Small tables with named rows and columns. After each table, cells are looked up by row and column.

Zutago:
columns: Kagonab, Vav, Visalig, Vos, Bodilu, Vafum, Saz, Pubu
Dutiziz: [179, 214, 185, 91, 218, 139, 132, 133]
Guguv: [72, 129, 229, 203, 60, 202, 191, 222]
Tika: [105, 72, 160, 55, 123, 197, 180, 198]
Vif: [233, 222, 133, 69, 56, 108, 210, 141]
Ratem: [184, 193, 167, 60, 196, 177, 182, 217]
Suveg: [143, 93, 137, 120, 131, 222, 137, 111]
Par: [169, 195, 73, 191, 131, 108, 96, 55]
Diz: [232, 122, 105, 234, 139, 115, 157, 95]
Penazu: [160, 196, 197, 140, 83, 223, 147, 137]

Ratem, Saz: 182
Suveg, Pubu: 111
Diz, Bodilu: 139
Guguv, Pubu: 222
Ratem, Kagonab: 184
Penazu, Bodilu: 83
Ratem, Visalig: 167
Penazu, Visalig: 197
Tika, Vav: 72
Tika, Kagonab: 105
Suveg, Visalig: 137
Dutiziz, Pubu: 133
Dutiziz, Vav: 214
Penazu, Kagonab: 160
Tika, Saz: 180

Luve
|  | Zusurof | Paligo |
|---|---|---|
| Padid | -0.18 | -0.75 |
| Fipi | -0.67 | 0.22 |
| Pubut | 0.12 | -0.44 |
| Zosebe | 0.52 | 0.42 |
| Sof | -0.09 | -0.38 |
| Bir | 0.03 | -0.10 |
| Fova | 0.18 | -0.99 |

Zusurof of Fipi is -0.67
Zusurof of Pubut is 0.12
Zusurof of Bir is 0.03
Zusurof of Fova is 0.18
Zusurof of Padid is -0.18
Zusurof of Sof is -0.09
Paligo of Padid is -0.75
Paligo of Fova is -0.99
Paligo of Sof is -0.38
Paligo of Pubut is -0.44

Zofepu
|  | Sater | Nur | Mepuze | Verara | Fada | Rep | Kovavu | Fibo | Goli |
|---|---|---|---|---|---|---|---|---|---|
| Lukes | 532 | 286 | 555 | 392 | 836 | 554 | 26 | 892 | 885 |
| Mukuro | 526 | 536 | 330 | 635 | 320 | 474 | 797 | 115 | 136 |
| Dumafa | 784 | 416 | 225 | 699 | 915 | 708 | 415 | 512 | 555 |
| Leno | 284 | 456 | 702 | 199 | 427 | 346 | 210 | 769 | 728 |
| Ruzok | 287 | 434 | 630 | 339 | 221 | 361 | 440 | 512 | 499 |
| Mela | 226 | 536 | 657 | 266 | 123 | 296 | 514 | 467 | 439 |
| Pelu | 501 | 379 | 578 | 322 | 834 | 514 | 38 | 915 | 894 |
| Libotid | 463 | 564 | 343 | 633 | 148 | 444 | 897 | 27 | 51 |
| Nurumal | 630 | 465 | 288 | 678 | 547 | 562 | 653 | 241 | 272 |
| Gisev | 801 | 422 | 138 | 836 | 739 | 728 | 636 | 269 | 331 |
| Fil | 717 | 341 | 331 | 625 | 926 | 659 | 268 | 623 | 648 |

What is the Goli of Nurumal in Zofepu? 272
What is the Kovavu of Mela in Zofepu? 514
What is the Nur of Ruzok in Zofepu? 434
What is the Fibo of Ruzok in Zofepu? 512
What is the Mepuze of Pelu in Zofepu? 578
What is the Mepuze of Gisev in Zofepu? 138
What is the Kovavu of Gisev in Zofepu? 636
What is the Rep of Nurumal in Zofepu? 562
What is the Nur of Libotid in Zofepu? 564
What is the Mepuze of Leno in Zofepu? 702
What is the Nur of Mukuro in Zofepu? 536
What is the Fibo of Dumafa in Zofepu? 512
What is the Fibo of Pelu in Zofepu? 915

Zifote.csv
,Zeg,Febever,Zetezep,Pinidov,Vigedup,Dap,Mozubuz
Kolerus,27.548,0.365,-5.294,1.191,-42.828,-44.416,-46.986
Vozizor,-1.049,-13.041,-11.028,1.530,70.997,70.747,68.494
Lopoval,-47.935,5.216,46.648,-6.426,9.374,11.530,11.698
Vekolu,24.339,6.784,-33.401,16.609,-31.377,-33.246,-32.704
Lep,18.899,-1.331,8.018,-20.319,-79.513,-75.384,-78.574
Nez,22.030,2.406,-10.037,-8.330,-32.148,-31.715,-30.391
Nomituz,2.959,-3.188,-23.487,21.087,61.065,62.555,68.278
Tagimo,1.135,-4.136,27.806,-36.098,-58.223,-57.269,-58.910
Tovilud,5.529,-4.524,21.703,-22.770,-54.684,-51.079,-57.329
Fatinim,-78.019,11.645,58.357,-24.245,-49.813,-51.781,-48.280
Vibigit,-20.864,-0.427,-2.644,12.981,43.957,44.079,45.350

What is the Vigedup of Tagimo in Zifote? -58.223
What is the Zetezep of Vozizor in Zifote? -11.028
What is the Pinidov of Nez in Zifote? -8.330
What is the Febever of Vozizor in Zifote? -13.041
What is the Dap of Lopoval in Zifote? 11.530
What is the Vigedup of Kolerus in Zifote? -42.828
What is the Febever of Tagimo in Zifote? -4.136

Vimiko:
fields: Led, Num, Gavuti, Kubiko, Sesugef, Kazo, Milol, Lik, Sugofu
Par: [168, 144, 167, 81, 139, 150, 57, 146, 88]
Magev: [96, 123, 104, 138, 69, 167, 111, 66, 158]
Tofedo: [75, 55, 48, 138, 99, 84, 190, 135, 119]
Gudezil: [75, 58, 48, 142, 101, 89, 193, 132, 127]
Tilepiv: [150, 97, 135, 82, 150, 104, 120, 175, 74]
Vamo: [140, 72, 122, 79, 156, 77, 140, 195, 72]
Nid: [171, 150, 171, 79, 137, 156, 55, 145, 85]
Ler: [147, 87, 134, 85, 154, 96, 125, 193, 68]
Vamopar: [91, 113, 97, 142, 71, 153, 121, 85, 151]
Bipab: [86, 117, 103, 152, 58, 158, 118, 73, 162]
Mesurol: [98, 114, 111, 142, 78, 164, 115, 70, 156]
Mufaru: [89, 116, 105, 147, 70, 147, 122, 78, 156]
Lon: [175, 146, 172, 77, 144, 153, 53, 145, 90]
Nen: [96, 120, 112, 136, 70, 169, 108, 62, 153]

What is the Num of Tofedo in Vimiko? 55
What is the Sugofu of Lon in Vimiko? 90
What is the Milol of Nid in Vimiko? 55
What is the Kazo of Vamopar in Vimiko? 153
What is the Gavuti of Lon in Vimiko? 172
What is the Sugofu of Vamo in Vimiko? 72
What is the Sugofu of Mufaru in Vimiko? 156
What is the Kubiko of Tofedo in Vimiko? 138
What is the Milol of Gudezil in Vimiko? 193
What is the Lik of Bipab in Vimiko? 73
What is the Sugofu of Bipab in Vimiko? 162
What is the Sugofu of Nid in Vimiko? 85
What is the Sesugef of Mesurol in Vimiko? 78
What is the Gavuti of Bipab in Vimiko? 103
What is the Lik of Tilepiv in Vimiko? 175

